array([ 43, -19,  33,   5, -48,  47, -40,   8,  -7])
Which number is the entry just right of the smallest entry?
A: 47
Which number is the entry just right of the largest entry?
A: -40

[[2, -5, -7, 12, -2, -37, -15, 5, -20, -38, -9, -2, 23, 3, -23], [-5, -5, -5, -5, -5, -5, -5, -5, -5, -5, -5, -5, -5, -5, -5], [-20, -4, 20, -33, -40, -34, 3, -21, 12, -22, -7, 1, -13, -19, -7], [-5, -21, -11, 12, -4, -37, -4, 25, -4, -25, -13, -7, 19, -5, -27]]
The entry just right of -9: -2
The entry just left of -9 -> -38
The minimum is -40
The maximum is 25
Find the entry just right of -25.
Answer: -13
Find the entry just right of -40.
Answer: -34

[[ 3.10  4.14  2.58  5.08  0.32 -1.85  4.83  1.69  0.62 -3.29  1.02  4.85
   3.29  3.05]
 [ 3.92  6.49  1.19  7.91 -0.90 -2.94  7.35  1.25  0.57 -5.25 -1.53  6.50
   3.97  2.86]
 [ 4.74  2.28 -1.98  2.35  1.83 -0.87  2.24  1.81  2.95 -1.89  0.03  3.22
   1.22 -0.30]
 [ 2.06  2.61  1.88  3.68  2.93  0.73  3.22  1.99  1.78 -1.27  3.23  3.24
   2.02  1.92]
 [ 4.90  4.49  1.97  4.60  1.33 -0.86  4.80  2.40  1.59 -2.66  1.89  4.93
   3.85  2.65]
 [-3.15  2.65 -0.55  3.72 -2.99 -0.76  3.52 -1.33 -3.66 -3.51  0.09  1.72
   2.44  0.27]
 [ 2.02 -2.25  2.73 -3.72 -0.98  0.50 -2.70 -1.06 -0.14  0.41 -2.02 -2.88
  -2.51  1.64]
 [-3.07 -4.16 -3.23 -5.18  1.03  2.14 -4.72 -0.40 -0.77  3.86  2.46 -3.77
  -1.67 -3.48]]
The 3rd smallest entry is -4.72
Which number is the entry just right of 2.44? 0.27
The entry just right of 1.59 is -2.66
The 3rd largest entry: 6.50
The entry just right of -3.77 is -1.67
Which number is the fifth entry in reading order? 0.32
Which number is the entry just right of -5.18? 1.03
The second smallest entry is -5.18
Which number is the entry just left of the smallest entry? 0.57
The entry just left of -0.55 -> 2.65
The entry just left of 2.61 -> 2.06
The 1st entry in reading order -> 3.10
Which number is the entry just left of 1.69? 4.83
Which number is the entry just right of 0.41? -2.02
Which number is the entry just right of the largest entry? -0.90
The entry just left of 0.32 is 5.08
The entry just right of the smallest entry: -1.53
The entry just left of -0.77 -> -0.40
The largest entry: 7.91
Which number is the entry just left of 1.25? 7.35
The entry just left of 0.62 is 1.69
The entry just right of 3.85: 2.65
Which number is the entry just left of -2.51? -2.88

Questions about the matrix below.
1) Read off the entry directly above 2.48.
2) Read off the entry directly above the centre entry.
3) Read off the entry in the bottom-left corner.
4) Read off the 2nd smallest entry.
5) Read off the entry directly below 0.71.
6) Read off the 3rd entry on the main diagonal.
7) Read off the 3rd largest entry.
8) Read off the entry in the bottom-right corner.
-3.13,-2.96,3.25,-0.82,0.02
-2.43,-5.26,-7.27,-5.19,4.62
-0.23,-2.16,-3.18,-1.12,3.14
2.48,3.35,-0.12,2.08,-3.36
0.71,-0.74,-4.58,-2.70,2.12
-0.79,2.90,-3.03,-2.10,-3.55
-0.73,-1.63,-4.83,-3.79,2.16
-0.86,-0.60,0.39,0.13,0.78
4.40,3.89,1.30,2.80,-2.02
-1.39,1.71,2.44,-0.68,-5.76
-1.74,-4.69,-0.65,-1.65,3.26
-1.44,-1.18,-5.70,-4.31,0.52
7.10,3.28,3.26,4.45,3.20
1) -0.23
2) -3.03
3) 7.10
4) -5.76
5) -0.79
6) -3.18
7) 4.45
8) 3.20

Read these off the row that follows.
1) Find the entry just right of 4.69.
2) Find the entry just right of 5.19.
3) Find the entry just left of 6.26.
[5.19 6.68 4.69 3.95 4.38 8.12 6.26 5.71 7.56 5.62 5.10]
1) 3.95
2) 6.68
3) 8.12

[ 2.30 -2.50  1.32  1.23  5.53 -8.14 -4.24  6.04 -0.01  2.87]
The third entry from the right -> 6.04
The second entry from the left -> -2.50
The entry just right of the largest entry is -0.01
The first entry from the left: 2.30
Read off the fifth-last entry.
Answer: -8.14
The 3rd entry from the left -> 1.32

M =
array([[ 0.78, -2.00,  1.31,  1.23,  1.71,  1.16, -0.08,  1.70, -3.74,
         0.06,  0.18, -0.68,  2.46, -0.11],
       [ 1.27,  0.20, -0.21, -6.81, -0.92, -0.38,  2.42,  2.08,  0.89,
         0.29,  0.36, -0.50, -0.97,  2.61],
       [-3.60, -1.91,  0.19, -0.97, -1.72,  2.29,  6.00, -3.87,  4.66,
         0.71,  0.26,  0.12, -1.95, -0.15],
       [ 0.40,  4.02,  1.70, -7.86,  1.12,  0.33,  7.31,  0.34,  0.96,
         2.47,  0.10, -3.59, -0.41, -1.82],
       [-2.35, -1.03,  1.19,  1.44, -0.40,  1.48,  0.08,  3.43,  3.18,
         3.21, -0.36,  3.61, -3.09,  2.39],
       [ 2.32,  2.86, -0.46, -5.38,  3.15, -1.62,  3.74, -2.05, -2.16,
        -1.99,  0.11, -0.12,  0.20,  1.21],
       [-2.14,  0.74, -0.98,  8.29,  2.60,  1.24,  1.53,  2.21,  0.13,
         3.37, -0.05, -0.01,  0.60, -5.03],
       [ 1.15, -0.81, -0.30, -4.05,  0.99,  1.72, -2.30, -0.77, -1.82,
         3.25,  0.46,  0.15,  0.49,  1.36],
       [-0.13, -0.41,  0.71, -5.51,  1.16, -0.08,  0.56,  1.01, -1.39,
         3.07,  0.74, -2.87,  0.35,  0.48],
       [ 0.02,  1.37,  0.34, -3.45, -0.69, -0.70, -1.17, -2.47,  1.94,
         2.50,  0.40, -0.38, -0.59,  1.69]])
The entry just left of 0.46 -> 3.25
The entry just right of the largest entry -> 2.60
What is the largest entry? 8.29
What is the entry just right of 1.12? 0.33
The entry just left of -0.68: 0.18
What is the entry just left of -1.17? -0.70
What is the entry just left of the smallest entry? 1.70
What is the entry just right of the smallest entry? 1.12
The entry just left of 1.37 is 0.02
What is the entry just left of -0.69? -3.45
The entry just left of -0.21: 0.20
The entry just right of -1.72 is 2.29

Read these off the row that follows.
1) Give the maximum.
2) Give the 2nd entry from the left.
3) Give the entry just right of -3.50.
4) Give the second entry from the right.
5) Give the 1st entry from the right.
6) Give the first entry from the left.
7) Give the entry just left of -3.50.
8) Give the third entry from the right.
[-6.91 -3.78  2.44 -3.50  0.10  0.90 -6.25  3.98 -0.87 -1.33 -1.47]
1) 3.98
2) -3.78
3) 0.10
4) -1.33
5) -1.47
6) -6.91
7) 2.44
8) -0.87
